Below are clouds of points in 6 dimensions, each taken in no order from a shape made of curves.
How many separate pieces and how many independent loops does the shape behind each cloud have?

Bevo:
[[-41 -19  10  20   6  29]
 [-36  -5  -3  17  -3  14]
 [-28 -21  11  18  18  38]
 [-10   3  25  -4 -70 -38]
 [  7  11 -23   6   0   3]
 [-24  -1  -8  13  -3  11]
 [ 22  20 -33   1   1  -6]
 [ 27  33 -39  -3 -12 -30]
 [-11   3 -13  10  -3   8]
 [ -5   6  11  -2 -54 -26]
 [ 47  21 -16  -9 -22 -24]
 [ 24 -16   3   9  54  58]
 [ 36  17 -12  -7 -26 -21]
 [ 23  29 -40  -1  -4 -20]
 [ -4   5   6   0 -46 -20]
 [-56 -16   9  21  -3  20]
 [ 21 -17   3  10  52  57]
 [ -5   6  16  -3 -60 -32]
 [ 50  23 -17  -9 -21 -26]
 [ -7 -19   8  15  39  48]
 [-34 -21  11  18  13  33]
 [  0   5   1   0 -41 -17]
 [ -5   6  12  -2 -56 -29]
 [ 21  11  -6  -3 -32 -17]
 [-23 -21  10  18  23  40]
 [-46 -10   4  19  -2  17]
 [ 57  30 -27 -11 -15 -31]
 [ -9   4  24  -4 -68 -37]
 [ 32 -13   0   5  70  65]
 [ 48  33 -32  -8 -13 -32]
 [-16   0  30  -4 -74 -37]
 [  4 -19   6  12  44  51]
 [ 24  22 -34   1   1  -8]
 [ 22  31 -41   0  -6 -23]
 [ 57  27 -23 -11 -17 -29]
 [-21  -3  33  -2 -78 -37]
 [ -6   5 -17   9  -2   6]
 [-49 -12   5  19  -3  18]
 [ 16  33 -41  -1 -11 -29]
 [ 29 -15   1   8  60  61]
 [ 12 -18   5  12  46  54]
 [ 25  27 -37   0  -1 -14]
 [ 37  34 -37  -5 -12 -31]
 [-17 -21  10  16  29  44]
 [ -5   6   8   0 -50 -23]
 [-50 -17   9  21   1  24]
 [-31  -3  -4  15  -2  13]
 [ -5   6  19  -5 -63 -34]
 [ 10   8  -3  -1 -36 -16]
 [ 15  16 -29   3   1  -1]
 [  2   6   0   0 -39 -17]
 [-12 -20   8  16  36  47]
 [-19   0 -10  12  -3  10]
 [ 17 -18   4  11  48  55]
 [ 35 -12  -1   4  75  69]
 [ -2 -18   7  13  41  50]
 [-26  -2  -7  13  -3  12]
 [ 26  13  -9  -4 -30 -18]
 [-27  -6  37  -2 -82 -36]
 [ -1   7 -19   8  -1   5]
 [ 54  32 -29 -10 -14 -32]
 [-41  -7   1  17  -2  15]]
pieces | 1
loops | 0

beril, 57 rows:
[[ 17 -29  52 -17  18  13]
 [-11   8 -53   5 -16  -3]
 [  9  12 -18  16 -12   5]
 [  6  13 -25  14 -13   1]
 [  0  12 -34  12 -14  -3]
 [ 18  -8  23   6   3  16]
 [ 14 -39  61 -26  23  18]
 [-14   7 -59   3 -17  -2]
 [ 16   2   6  14  -6  15]
 [  2  12 -32  13 -14  -2]
 [ 17 -23  44 -10  14  14]
 [  8  12 -21  15 -12   3]
 [ 15 -33  55 -20  21  14]
 [ 15   6   1  15  -8  14]
 [-16   6 -62   3 -18  -1]
 [ 17 -28  51 -15  18  13]
 [ 18 -20  42  -7  12  14]
 [ 10  11 -15  16 -12   5]
 [ 12   9  -8  16 -10  10]
 [ 18 -17  36  -3   9  15]
 [ 16   0  10  12  -4  16]
 [ 17  -2  14  11  -3  16]
 [ 16 -31  54 -19  19  14]
 [ -3  10 -41   9 -14  -3]
 [ 11  11 -14  16 -11   7]
 [ 14 -41  62 -26  24  20]
 [ 16   1   8  13  -5  15]
 [ -8   9 -49   7 -15  -3]
 [ -7  10 -47   7 -15  -4]
 [ 18 -21  43  -9  13  14]
 [ 13   9  -7  16 -10  10]
 [-12   8 -56   5 -16  -3]
 [  4  12 -30  13 -13  -1]
 [ 18  -5  20   7   0  17]
 [-10   8 -52   6 -14  -4]
 [ 16 -27  49 -14  17  13]
 [  4  12 -27  14 -14   0]
 [ -5   9 -44   9 -15  -4]
 [ 15   4   3  15  -7  13]
 [ 17 -18  38  -5  10  14]
 [ 14 -38  60 -24  23  17]
 [ 18 -12  31   1   6  15]
 [ 17 -24  47 -12  15  14]
 [ 17 -11  29   3   5  17]
 [ 18 -15  34  -1   8  15]
 [ 18  -8  25   5   3  16]
 [ 15 -37  59 -24  22  17]
 [ 16 -35  58 -22  21  15]
 [  7  13 -23  14 -12   2]
 [  0  11 -36  11 -14  -3]
 [ 14 -42  63 -28  24  19]
 [ -1  11 -39  10 -14  -4]
 [ 16 -34  56 -21  21  15]
 [ 14 -44  64 -28  25  21]
 [ 11  10 -11  17 -11   9]
 [ 18  -4  18   9  -1  16]
 [ 14   7  -3  15  -8  12]]
pieces | 1
loops | 0

kemor, 99 rows:
[[  2 -33   7  -1  28 -25]
 [  1   6   2  12 -23  21]
 [  0  26   2  16 -48  39]
 [  0 -19   5   3  20  -7]
 [ -3  22   3  14 -34  37]
 [ -3 -33   8  -3  47 -25]
 [  0   2   2   8 -17  19]
 [  0 -14   5   2   6   2]
 [ -2 -15   5   2  11   1]
 [  1   8   2  12 -24  21]
 [ -4  22   4  13 -34  37]
 [  3  26  -2  26 -44  31]
 [  0 -22   6   2  21 -10]
 [ -3 -27   4   3  50 -23]
 [ -1  27   0  23 -37  34]
 [ -2 -24   4   7  46 -24]
 [  2 -25   7   1  23 -15]
 [  1 -35   7  -1  37 -29]
 [  3  25  -1  23 -46  33]
 [  2 -35   7  -1  35 -29]
 [  0  11   2  14 -26  24]
 [ -2 -23   4   7  47 -23]
 [  0 -25   4   8  45 -25]
 [  0 -32   6   4  43 -31]
 [  0  27   1  18 -48  38]
 [  3 -33   8  -1  27 -24]
 [  2 -30   4  10  40 -31]
 [ -2  25   5  13 -45  40]
 [ -3  23   3  12 -41  40]
 [ -3  22   4  13 -36  38]
 [ -2 -14   5   3  12   0]
 [  2   8   1  13 -25  22]
 [  2  27   1  20 -48  36]
 [  2 -31   5   6  42 -31]
 [  2 -35   7  -2  32 -27]
 [  0   1   3   9 -11  17]
 [ -3  20   1  16 -29  33]
 [  0 -19   6   4  20  -9]
 [  0 -10   5   3   0   5]
 [  1   3   4   9 -16  18]
 [  0 -24   6   1  22 -13]
 [  1 -26   4   8  43 -27]
 [  1  27  -1  25 -39  31]
 [ -2 -17   5   4  18  -3]
 [  1 -11   4   4   1   5]
 [ -3  23   3  16 -34  36]
 [  3  26  -2  27 -43  31]
 [ -1 -14   5   2   9   1]
 [ -3 -24   4   6  48 -21]
 [  2 -29   6   0  24 -19]
 [ -3  22   3  17 -31  33]
 [ -4 -32   7  -3  49 -23]
 [  2  27  -2  26 -40  31]
 [ -2 -14   5   3  16  -2]
 [ -2 -25   3   6  48 -22]
 [ -1  26   2  16 -47  40]
 [  2 -28   4   9  41 -29]
 [  2  26  -1  27 -42  31]
 [ -4 -29   6   1  50 -24]
 [  0  15   2  15 -27  29]
 [  3 -32   6   0  25 -22]
 [  0   1   3   9 -10  16]
 [ -2 -15   6   3  18  -4]
 [ -3 -25   4   5  49 -24]
 [ -2 -25   4   8  46 -22]
 [ -2  18   2  16 -28  31]
 [  0 -34   7   0  41 -29]
 [ -2  25   1  20 -34  35]
 [ -2 -14   5   3  15  -1]
 [  0  13   3  15 -27  26]
 [ -3  23   2  17 -34  35]
 [  1   4   2  10 -21  19]
 [  3 -34   7  -1  29 -26]
 [ -3  22   4  13 -39  39]
 [  0 -34   7   0  44 -29]
 [ -4 -33   7  -4  49 -24]
 [ -2 -14   5   3  13   0]
 [  2  26   0  21 -47  34]
 [  0  -9   4   4  -1   7]
 [  0   0   4   8  -9  14]
 [ -1 -14   6   2   7   1]
 [ -4 -30   6  -2  50 -22]
 [  0  -7   5   4  -3   9]
 [  2 -35   8  -1  31 -27]
 [ -1  17   2  16 -28  30]
 [  1 -27   6   1  23 -16]
 [  1   4   4   9 -19  18]
 [ -3  23   2  17 -32  35]
 [ -3 -15   5   4  16  -2]
 [  1 -13   5   3   3   4]
 [ -1  25   1  21 -36  34]
 [  0 -34   7   0  43 -29]
 [ -2 -18   6   4  19  -6]
 [  0  -5   4   6  -5  11]
 [  3 -31   4   8  41 -32]
 [  1  27  -1  26 -38  33]
 [  0   2   4   8 -14  18]
 [  0  -4   3   7  -7  12]
 [ -3 -33   7  -2  46 -26]]
pieces | 1
loops | 2

zapu:
[[ 14 -17   7  13 -14 -13]
 [  6  22 -18  37  36  25]
 [ 16  -5   2 -46 -33 -28]
 [ 27  -8   1 -14 -21 -18]
 [ 21  -1   2 -58 -38 -26]
 [ 19  -2   0 -47 -31 -24]
 [ 25 -19   9   2 -24 -20]
 [ 17  -4   4 -59 -41 -29]
 [  6 -15   4  16  -8 -11]
 [ 27 -20  11   4 -24 -19]
 [  4  22 -19  36  36  24]
 [ 14  -6   4 -57 -41 -32]
 [ -6 -11   1  23   3  -6]
 [ 21 -19   9   9 -19 -16]
 [-33  -5 -10  26  20  -3]
 [ 25 -13   4  -6 -21 -19]
 [ 11  29 -20  43  43  34]
 [ 13  28 -19  43  41  34]
 [ 20  -2   3 -59 -40 -27]
 [-11  -8  -2  28   9  -2]
 [ 27  -7   1 -17 -21 -19]
 [  2 -14   3  17  -4 -10]
 [-25  -4  -7  34  20   2]
 [ 14  -5   2 -50 -35 -30]
 [ 20  -1   0 -49 -32 -23]
 [-32  -6  -9  28  19  -2]
 [-19  -3  -8  28  18   0]
 [ 24 -16   6  -3 -22 -20]
 [ 11  24 -18  40  37  29]
 [-31  -6  -8  30  20  -1]
 [ -1 -13   2  19  -1  -8]
 [-16  -5  -5  28  15  -1]
 [-28  -5  -7  34  20   1]
 [ 24 -17   7  -1 -23 -20]
 [-33  -3 -12  26  22  -3]
 [ 16  -3   1 -48 -33 -27]
 [  1  27 -24  37  43  29]
 [ 26 -11   3  -9 -20 -18]
 [-18  -1  -9  28  19   1]
 [-18  -2  -8  30  19   1]
 [ 27 -10   2 -11 -20 -18]
 [ -7 -10   0  24   5  -5]
 [  7  29 -22  41  44  33]
 [  9  29 -22  42  43  34]
 [  9 -16   5  15 -10 -12]
 [-13  -7  -3  28  11  -2]
 [ 17  -5   2 -42 -31 -27]
 [ 21  -6   1 -32 -27 -24]
 [ 23  -6   1 -27 -24 -22]
 [-22   0 -11  27  21   0]
 [ 12  26 -18  42  39  31]
 [ 24 -20  10   6 -22 -17]
 [ 13  -6   4 -54 -39 -32]
 [ 19  -5   1 -37 -29 -26]
 [-27   0 -12  27  23   0]
 [ 25  -6   1 -23 -22 -20]
 [-31  -1 -12  27  23  -1]
 [  1  23 -21  35  39  24]
 [ 18 -19   8  11 -16 -15]
 [ -9  -9   0  26   7  -3]
 [ 22   0   2 -55 -36 -24]
 [-20  -3  -7  32  19   2]
 [ 24 -15   5  -4 -21 -20]
 [  0  24 -22  35  40  25]
 [ 21   0   1 -52 -33 -24]
 [  3  28 -23  38  43  30]
 [ -3 -12   1  20   0  -8]]
pieces | 2
loops | 3

zutam (69 x 6):
[[ 17  -4 -17 -53   1  33]
 [ -8   6  23  36  -7 -12]
 [ -3  10  26  23  -6  -7]
 [ -8  31  52  14   0 -12]
 [-20 -20 -41  23 -22 -28]
 [ -3  15  31  17  -4  -6]
 [-23 -17 -39  25 -22 -31]
 [-14  32  57  30   2 -22]
 [-23  19  44  61   0 -32]
 [-22  16  42  60  -1 -30]
 [-17  31  57  35   2 -24]
 [ -5   8  24  27  -6  -9]
 [-11   7  25  42  -6 -18]
 [ -3  -8 -29 -38 -10   3]
 [ 11 -13 -26 -40  -4  22]
 [  8   6 -13 -70   1  31]
 [  4 -10 -28 -41  -6  14]
 [ 21  -8 -18 -46   1  34]
 [-11 -23 -47   2 -20 -15]
 [-22  22  50  57   1 -32]
 [ 14 -12 -24 -40  -2  25]
 [-22  24  51  54   1 -31]
 [ -8  -8 -32 -32 -14  -5]
 [-10 -10 -34 -28 -15  -8]
 [-21  15  39  59  -2 -29]
 [-16  10  31  51  -5 -23]
 [ 12   2 -15 -63   1  32]
 [-19  27  54  46   3 -29]
 [-12 -20 -44  -6 -19 -14]
 [-12 -26 -48  17 -21 -18]
 [-18  29  56  42   2 -27]
 [  2 -10 -27 -40  -7  12]
 [ 23 -10 -20 -42   1  33]
 [ -5  27  46  11  -1  -7]
 [-11 -15 -40 -16 -18 -13]
 [-10  32  55  19   1 -15]
 [ 22 -11 -21 -41   1  32]
 [ -6  29  48  11   0  -9]
 [-11 -14 -38 -19 -17 -13]
 [ -9   6  24  39  -6 -14]
 [ 19 -13 -22 -39  -1  29]
 [-18  11  32  52  -4 -24]
 [-11 -27 -49  14 -20 -18]
 [-12 -26 -48  18 -21 -20]
 [ -7  -8 -31 -35 -13  -3]
 [  0  -8 -29 -40  -9   7]
 [-23  21  48  59   0 -33]
 [ 23  -9 -19 -43   1  33]
 [-10 -25 -49  10 -20 -17]
 [-12  32  56  24   2 -18]
 [ -5  -7 -29 -37 -12   0]
 [  7 -12 -27 -40  -5  18]
 [-14   7  27  46  -6 -19]
 [ -3  21  38  12  -3  -6]
 [-17 -22 -45  22 -22 -24]
 [-20  13  36  57  -2 -27]
 [-15 -24 -46  21 -22 -22]
 [ -4  24  42  11  -2  -6]
 [-12 -19 -43  -9 -19 -14]
 [-18 -21 -43  23 -23 -26]
 [ 20  -6 -18 -49   1  33]
 [  6   9 -11 -75   2  30]
 [ -6   6  23  32  -6 -10]
 [-11 -22 -46   0 -20 -15]
 [ -3  13  29  20  -5  -6]
 [ 13  -1 -16 -59   0  32]
 [-10 -25 -48   6 -21 -15]
 [-11 -12 -36 -25 -15 -11]
 [ 19 -13 -23 -40  -1  29]]
pieces | 2
loops | 1
